Each path below is one point turned by a fixed rotation once a step. After each direction that follows a path, write how fast that rotation turns it, in degrees a step (0 if it stays still).
Each turn is a multiple of 5 degrees from 10 to 175, or 0.
Each row of a path follows its step; steps can be skipped.
path 1
step 3: [ 15  12  -5 -17  -1   4  -8   3   3  -4  -1 -12   5   6  22   4   3  12
 -18  11  10 -24  -1  -1 -20 -14  -7   6  11  -6  -7  21   7  12   8  -7
 -18  21  13 -14   4]
step 6: [ 13  19  -4 -14   2   5 -15 -15  -7 -11  23   0   1  -9   9 -17  26   3
 -10   5   7  -3   2  -5   7 -11   3 -19   3  -4   9  26  18  16  -4 -18
   9  -1   0   1  -1]
step 7: [ 15   3 -16  -7 -11   6   2  15 -11   2   7 -15  19 -24  -1   2  17  14
 -17  13   9  -1   7  10  26  -8   4  10   2 -16   1  -3   7  10  22  -1
  -4   9  -8 -11   1]
step 8: [ 11  27   4 -14   6  -7  -3  10  -9  14  -8  -1   6  -7   1 -12  -7  19
   4   0  -7  -5  15  -7  22 -16 -23   0 -27 -15  -9   6   5  -6  -3  -5
 -14   7 -11   2  -8]
step 9: [  1   8 -12  -2  13  -9 -12 -16  -8  11   5 -18  -9 -20   9   7  19   5
  13 -11 -11 -10  10  -3  -6 -21   1   6   1  -9 -17  13  19  -5   5 -14
   0  -8   5 -10 -23]
step 10: [  0  16  -8  -7   4   0 -11   9   5  20  -8  -6  18 -16   2  -7  18  21
 -20  -7  12  11  -3  -4  -3   1  17   5   1  11 -12   1  29   9   4  -7
   1  -4  -2  19  -8]
step 11: [  6  16  16 -13   1  11  -1   4  -1   9   3 -23  20  -6  10   2 -14   5
   1  11  -3 -20   1   1   9  12 -13  14  19  -8 -15  16  22  11   7  -5
 -19   5  -7  14   1]
step 13: [ 16  17  -1   7  13 -27   4   5   6   4  13  -3   9  -5   5   9   8  16
 -20  -3   2  -4  30 -11  -9  -4  -7   7  15 -10 -10 -13  21  13   0   5
  16  -9   0  -2   3]
step 15: [ -6  -2  -3  -3  -9   0  10  17  -9 -24   5  -7   6 -25  -5  12  20   7
  -5  14  -3 -15   0  -2  -4  -3  -7   1  -6 -29   6  13  27  -5  13   2
  -9   0   3  13  -5]
step 18: [ 19  10 -15 -11  -5   7  -1  16   6   9  -4 -23   7 -13   3  -2  32  18
  -8  20 -12   9  -7   8   6  -9  14  -7  -4  -4 -13  -2  16  -8   9   9
 -10   1   8  -5   7]
[ 2  1 -5  4 -1 -3 -1 -4  4  2  5 -6 -6  4  1 -1 -2  0  0  1  3  5  1  3
  5  0 -6 -7 -3 -3  0 -8  4  4  2  1 -4  2 -3 -5  8]  65
[ 2  6 -2  1 -4 -1 -5  4 -6  5  2 -4 -3  0 -1  1 -2  1 -9 -1 -1 -9 -7  0
  1 -1  0  3 -3 -3  0  2  6 -1 -4  2  4 -6 -1 -3  0]  0
[-1  3  1 -1 -7  6  3  6 -1 -1 -1 -2  6  6  1  2  1  0  2  1  5  0 -2  8
  8 -2 -1  3  2  1 -2  1  4 -4  0  7 -2  6  6  3  2]  100
[ 5  3 -5 -4  2 -4  1  3  1  7 -2  1 -4  3  2  7  3  3  7  2 -4  1  6  1
 -4 -2  1  1 -1  2 -1 -4  0 -9 -7 -1  4 -1  5 -1  4]  80
[ 9  5  6  6 -3 -3  5 -3  6  1 -7  5  4 -4 -1  4 -2  1 -3 -4 -1  1 -3 -2
  2  3  3 -4 -4 -4 -2  0  0  0  3 -3 -1  0  7  0  4]  135
[-3  4 -1 -3 -1  2  4 -3  2 -8  5  2 -7 -2 -7  2 -3  6  4 -3 -3 -7  4 -1
  5  3  5  7  4 -1 -2 -4  2  3  1 -1 -1 -2  2  0  1]  170
[ 1 -2 -2 -1  3  4  3 -2  7  2 -2 -7 -4 -1  5 -6 -2  2 -1  1  0  2 -1  4
 -1  4  5  0  4 -5 -4  6 -4  3 -6  4  1 -7  1  7  4]  55
path 2
step 0: [ -3 -12   8  16   2  -5  10   8   8 -19   2 -19  -1   5  -7  -1   6   3
  -6  32  -8   3 -12  11  30 -10   8  -2 -21   4  -7  -7  -2  -2   5   5
  12 -16  11  -6 -18]
step 2: [  9  17  -3  10  22   7 -13   1  14   2 -10 -25  11  -8 -17  -6  13   8
  -7  -1   7 -13   5   3 -12   7  26  17  11  -2   4  -1  -9 -12  -4   5
   9  -3 -11  -3  24]
step 3: [ -4  21  10  -9   7   6  19   8 -19  -9 -27   6   1   2  -7 -11  -7  10
   2   3   1  -1  11 -10 -10   1  17  17  14  -8  -7   0 -14  10 -25  -2
 -16  -9 -14   2 -13]
step 4: [ -5  -2  10  14   6 -25   7   4  -6 -18  -1   7   2  -7   0   3  -3 -15
 -20 -11  21  11  -9 -11   7   6  12  19  -4  15   3  -3  -3  34  -2 -12
  -7  -6  -6  13 -10]
step 5: [ -8  -8  -1  -7 -23  -8   4  13 -16  -3  12  -7   4   5 -30  18   8  -7
   1   5 -11  14  -4  -9  19 -12   5  16 -10  -1  -5   5  -3  23  13  17
  10  15  -6   9   7]
step 6: [ -1   5 -13  -8  -7   3 -16  -3  -8  10   3 -12  15 -11   0  13  -6  -8
  -2  10   2  -3  -1  19  22  13   9 -17  20  -9 -15 -19  -2  12  18  22
   7  -5  -8  15  10]
step 10: [  2  -2 -10 -17  14  -8  -7  19 -38 -13   8  10   4 -22 -10 -11   0  10
  18   9  -3  -8  -2 -14   6 -12   4  -1   2  -7  -1   3   9   6   8   5
  17 -13  -9   0 -18]
step 13: [  7   9 -26  12 -16   1  -8   1  19  -4 -12   4  20 -14 -12   9   2   5
 -19   0  -2 -20  -9   7  -4  17   4  16  15  12 -21  -3  -1   5  -4 -15
 -11  -8   4  10  -2]
step 17: [  3  -1 -30  -6 -24   8  -9   7 -15 -10   0  -4   5   0 -16  -2  -3   3
  12  -3   5  -1 -10 -13  17 -14  -5  -5  17  11   8  -6 -11   7  26   9
 -16  25   0   2   4]
step 22: [ 21  -3  -8 -20  12   1  -5  30  -9  -6 -12  -6   0   0 -10  -3 -20  21
   1 -10   6 -22 -10   3  -5  -5  11  -6  25  -7 -14 -15  -4   1   8  -3
   7  -4  -3   0 -14]
[ 5  1 -4  3 -3  5  2 -3  2 -6  8 -2  0  3 -4  4 -1  2  1  2 -3  1  5  3
  4  5  1 -6 -3 -1 -3  3  1  0  0 -1 -6 -9  6  1  7]  60
[-3  2 -4  0  4 -4  7  5 -5  3  1 -5 -3 -3  1  7  1 -1  3  4 -7  5  3 -2
  1 -3  1  2  6  2 -2  3  1 -6  1 -2 -7  4  2 -7 -1]  155
[ 3 -2 -6  1 -1  1 11 -5  6 -2 -5 -1  0 -4  0 -1  4 -1  1  0  3 -5  2  0
  6 -4  1  4  1 -6  2 -6  3  4  1 -3  1  4  5 -4  3]  170
[ 6 -4 -4 -3 -6  2 -3  4  1  6 -3  4  1 -7  0  0  4  1 -4 -2 -2  1  3 -1
  5 -6  0 -5  4  6  4  7  2  1 -2 -4  0 -5 -3  1 -1]  10
[-5  0  4 -3 -5 -1 -1  0  3  4  1 -2 -2 -4  2  6  5  0  8 -3  4 -1 -3  1
 -7  0 -4 -7 -4 -3  1 -1 -4  3 -2 -5 -2 -4  2 -8  2]  0
[-1 -1 -5 -2  1  2 -3  4  2  3 11  1 -2 -1 -5  2  6  6  2 -1  2 -5  0  1
 -1  2 -6  6  7 -4 -3 -1  2  0  5  0  4  1 -7  1  3]  90
[ 3 -4  4 -6  2 -4  5  6  1  0 -5 -1 -1 -1 -6 -1  5 -3 -2 -2 -5 -4  1  0
 -3 10  2  3  0  6 -3 -1 -6  2 -3 -3  1 -1  2  4  4]  35
[  0   1   3  -4  -6   7   4  -1 -10   3   3  -1   0   0   0   4   1   3
   1   5   7  -4   0   3  -2  -1   3   3  -2   5   4  -1   1  -5  -1  -4
   2   3   5   7  -2]  155
